128 stands for zero in the data rows.
Every row has a hidden score. How much higher is the second row's score than the first row's in each pair? 15 means about the same, 30 much higher and 0 much lower. The score is a weighted sum of the row's numbers plus the product of two more (or one squared), each taken from its middle value.
[117 129 120 115 117 123 122 145 131 131]
[121 134 118 105 137 140 113 146 129 130] -> 14
[136 127 118 123 128 132 130 133 142 138]
[131 132 127 122 136 136 130 141 141 133] -> 14
[151 126 142 146 127 127 156 127 134 122]
[158 105 129 126 191 158 144  64 148  98] -> 20
[152 117 151 124 152 124 159 108 133  99]
[152 129 128 109 106 109 138 148 144 139] -> 15
[146 121 135 156 120 112 154 128 138 105]
[147 122 120 147 116 128 127 120 137 132] -> 15
[147 125 145 161 127 140 148 120 125 113]
[150 120 121 125 130 121 149 132 146 121] -> 16
[124 133 117 127 114 133 110 146 136 133]
[142 126 121 117 129 129 123 140 135 134] -> 12
[143 125 136 127 128 135 121 130 146 141]
[150 130 123 157 113 116 129 122 137 131] -> 16
[147 118 124 145 132 126 136 134 157 109]
[130 138 139 134 122 133 144 148 121 115] -> 14
[127 130 126 123 122 130 124 142 124 132]
[132 139 133 131 120 138 150 148 117 130] -> 12
[123 126 113 114 125 129 117 139 138 138]
[127 141 121 111 123 130 116 139 130 133] -> 16
[119 133 125 116 127 137 113 141 127 137]
[143 120 125 131 127 126 136 131 140 127] -> 13
[135 123 140 138 132 129 146 133 126 105]
[132 137 133 125 119 123 134 147 126 114] -> 17
[110 141 138 117 129 126 127 141 109 113]
[109 132 128 104 125 133 112 137 117 145] -> 15
[114 133 127 116 143 145 114 125 119 124]
[160  92  89 191 142 146 104  75 143 159] -> 5
[ 99 112 116 127  96 102  85 155 147 134]
[102 122 140 123 144 147 108 114 112 124] -> 14
[100 132 145 113  65  80 110 191 123 156]
[113 129 131 106 157 196  68 127 117 146] -> 13
[110 133 137 113  90 113 124 165 116 131]
[111 127 132 120 156 161  84 123 123 143] -> 15
[ 81 137 120 149 120 108 106 138 110 111]
[126 110  74 188 133 123 129  90 129 149] -> 7
[ 92 116  95 158 103  81 106 126 143 115]
[ 88 121 133 149 129  95 111 107 136 107] -> 18
[141 161 124 116 115 124 143 140 123 131]
[156 144 134 147 146 164 128 112 118 127] -> 11
[142 120 113 159 167 136 142  82 143  82]
[129 142 124 130 158 132 124 116 132 110] -> 13
[128 140 125 125 113 107 127 148 119 131]
[124 146 137 129 139 116 165 129 119  89] -> 12
[157 130 110 152 207 179 145  55 138  86]
[129 141 124 126  95  94 131 143 132 134] -> 19
[132 141 123 126 133 123 128 135 129 120]
[111 137 135 124 133 110 139 136 122  99] -> 16
[113 130 122 113 138 152 115 133 125 143]
[110 136 118 115 128 126 115 146 127 141] -> 16
[ 70 154 137 112 128 135  93 146 114 108]
[ 96 142 134 110  98 135 122 168  77 157] -> 5
[ 78 152 160  52  70 125  63 181  28 191]
[ 76 159 152  59  74 134  91 176  62 198] -> 23
[120 145 142 109 161 160 104 113 121 122]
[121 143 138 117 154 147 115 108 127 116] -> 15
[112 145 147 115 114 123 141 152 115 122]
[111 126 124 115 127 126 124 140 142 126] -> 18
[126 134 124 130 134 131 115 135 131 125]
[130 137 126 120 135 141 107 137 127 130] -> 15
[ 88 156 152 114 142 134 108 133  96 105]
[102 143 120 107 114 114 112 164 110 151] -> 13
[110 139 125 104 103 139 102 152 103 164]
[132 136 120 135 118 124 121 143 126 144] -> 14
[145 119 125 124 177 165 125 105 140 104]
[125 134 139 124 152 136 123 111 133 108] -> 20
[117 136 139 119 114 112 154 158 116 129]
[127 137 121 125 136 127 119 135 132 121] -> 18
[127 135 126 120 128 134 113 138 134 126]
[131 133 121 115 131 143 112 139 133 140] -> 12
[118 139 116 114 119 125 125 143 132 132]
[124 131 136 124 118 131 142 146 119 119] -> 12
[119 134 122 115 128 130 122 141 128 133]
[140 137 127 132 175 152 145  87 119  94] -> 13
[134 136 140 115 133 112 137 124 137 106]
[123 148 139 117 128 131 141 143 111 113] -> 13
[129 134 121 113 141 134 137 117 134 118]
[123 137 128 125 131 134 123 133 125 131] -> 15
[129 116 146 131 109 129 116 150 116 133]
[129 133 132 129  96 131  86 157 134 159] -> 15
[152 126 135 140 190 156 160  69 119  74]
[139 134 130 141 165 139 131  82 132 102] -> 20
[125 143 148 115 131 108 132 124 137 116]
[119 144 130 121 120 118 128 133 131 115] -> 14
[138 125 117 135 110 122 120 138 132 138]
[121 129 127 134 130 147 102 123 133 118] -> 18
[138 134 144 159 112 121 148 128 118 116]
[134 136 127 124 125 134 122 131 138 126] -> 19
[135 126 123 120 139 130 126 122 133 121]
[130 137 122 119 130 122 122 146 140 125] -> 15
[136 130 114 126 126 142 121 141 130 134]
[136 121 118 132 125 130 133 135 147 137] -> 12
[142 133 132 135 116 118 146 129 127 115]
[142 122 128 162 112 119 120 132 137 142] -> 15
[128 119 150 162  92 117 113 139 128 138]
[119 129 137 131 107 118 114 153 126 128] -> 14
[107 122 128 131 136 145  92 125 128 148]
[101 137 152 112 151 137  78 115 116 133] -> 25
[119 128 141 134 166 160 100  83 120 123]
[114 132 131 121 106  97 122 140 125 117] -> 10
[116 132 130 113 120 124 118 148 133 138]
[179 115 154 162 120 114 165 118 141 113] -> 10
[176 126 135 174 130 143 126 100 151 138]
[186 115 149 149 124 132 137 115 147 131] -> 15
[180  95 131 140 125 116 152 117 156 117]
[156 121 120 152 112 114 133 121 132 134] -> 17
[145 120 116 146 127 124 142 122 140 125]
[140 127 130 145 121 126 123 130 145 134] -> 15
[144 128 116 125 120 122 126 137 139 133]
[147 132 119 135 126 124 126 133 140 129] -> 14
[152 125 119 152 123 119 132 128 132 133]
[147 131 127 135 127 128 122 138 146 128] -> 15
[131 124 138 132 127 130 145 139 122 113]
[123 128 129 115 124 127 115 145 131 136] -> 16
[137 128 123 126 124 125 114 144 136 146]
[116 131 144 120 118 142 124 149 122 128] -> 19
[131 128 140 134 120 140 146 142 116 124]
[133 128 116 131 122 124 128 138 139 133] -> 17
[117 135 116 116 122 133 114 144 130 124]
[127 137 138 117 129 131 144 137 116 114] -> 10
[145 119 122 129 122 127 135 139 130 137]
[136 132 130 128 123 120 110 131 135 120] -> 19
[129 127 126 121 140 143 125 129 136 127]
[108 134 133 106 127 127 111 145 133 136] -> 18
[116 137 142 110 120 126 141 149 109 134]
[120 130 117 123 133 138 119 146 139 137] -> 15
[113 124 120 105 142 141 100 128 124 128]
[128 145 134 121 125 124 112 139 132 133] -> 13
[111 143 146 123 127 130 128 136 104 126]
[119 132 124 118 123 127 120 136 134 138] -> 16
[124 148 127 115 129 144 104 145 139 136]
[116 109 121 131 156 167  71 103 131 156] -> 16
[114 115 132 145 136 143  72 107 136 139]
[123 113 138 136 143 141  85  95 127 137] -> 16
[104 130 141 131  52  71 118 196 125 155]
[ 98 101 132 129 129 163  53 139 114 164] -> 17
[100 115 130 117  62 126  55 191 143 192]
[129  98 133 148 162 182  93 100 113 142] -> 16
[123 133 157 120  86 119  99 181 121 166]
[138 124 147 160 119 168 106 134 111 147] -> 13
[153 116 132 179 102 111 106 123 147 144]
[134 140 155 160  92 114 116 146 124 125] -> 15
[140 120 122 152 104 114 117 137 137 139]
[151 126 125 151 110 122 120 137 141 147] -> 12
[139 130 126 130 139 128 126 130 138 112]
[122 134 142 122 149 140 147 124 108 110] -> 12
[123 144 134 117 128 122 128 136 122 125]
[108 141 141 112 131 133 133 146 103 116] -> 14
[132 138 128 134 123 130 123 146 126 137]
[112 140 114 128 120 136 111 138 123 133] -> 19
[116 131 118 117 126 130 114 144 127 133]
[117 131 122 100 127 128 117 146 126 124] -> 16
[114 138 127 118 147 142 102 127 123 132]
[107 146 146 122 128 129 140 143 111 114] -> 14
[124 137 130 125 115 119 140 143 118 122]
[120 128 116 125 131 135 110 141 135 122] -> 17
[137 138 129 119 147 147 118 115 132 116]
[108 145 143 119 132 134 131 136 120 124] -> 15
[101 140 151 116 134 121 123 146 114 119]
[114 137 148 115 125 120 136 143 116 117] -> 12
[105 131 124 115 133 136 119 133 124 135]
[125 134 120 117 123 128 129 146 135 139] -> 13
[128 126 112 113 135 136 108 131 130 130]
[122 133 122 112 122 123 125 144 130 129] -> 15
[119 127 123 115 127 133 113 149 127 137]
[117 138 119 110 130 141 114 138 126 139] -> 15
[116 133 148 123 125 129 139 150 119 125]
[124 128 118 119 136 133 109 134 128 128] -> 17
[113 136 134 124 118 128 128 161 124 126]
[116 136 120 116 132 141 115 137 127 135] -> 14
[130 130 115 122 122 132 123 141 128 148]
[142 136 131 132 122 120 126 127 141 121] -> 17
[140 131 123 135 173 153 119  99 126 102]
[131 144 156 130 141 130 132 125 110  96] -> 13
[115 151 144 119 120 116 130 139 114 120]
[142 127 141 145  97 120 159 133 125 121] -> 10
[141 127 131 145 125 129 121 122 144 124]
[201  97 105 241 194 133 215  22 129  46] -> 8
[129 153 144 123 126 110 170 136 109 103]
[134 141 132 121 195 186 118  82 132 111] -> 20
[138 134 133 133 188 169 133  75 126 101]
[136 132 128 112  97  87 144 154 148 137] -> 14
[152 114 133 139 138 124 141 111 149 109]
[169  86 124 100 195 157 158  88 135  80] -> 12
[255  43  99 183 255 188 191   0 107  29]
[130 123 113 131  65  44 148 149 167 110] -> 29
[251  55  66 255 255 130 255   0 135   0]
[197  67  77 255 193  36 223   0 183   0] -> 5
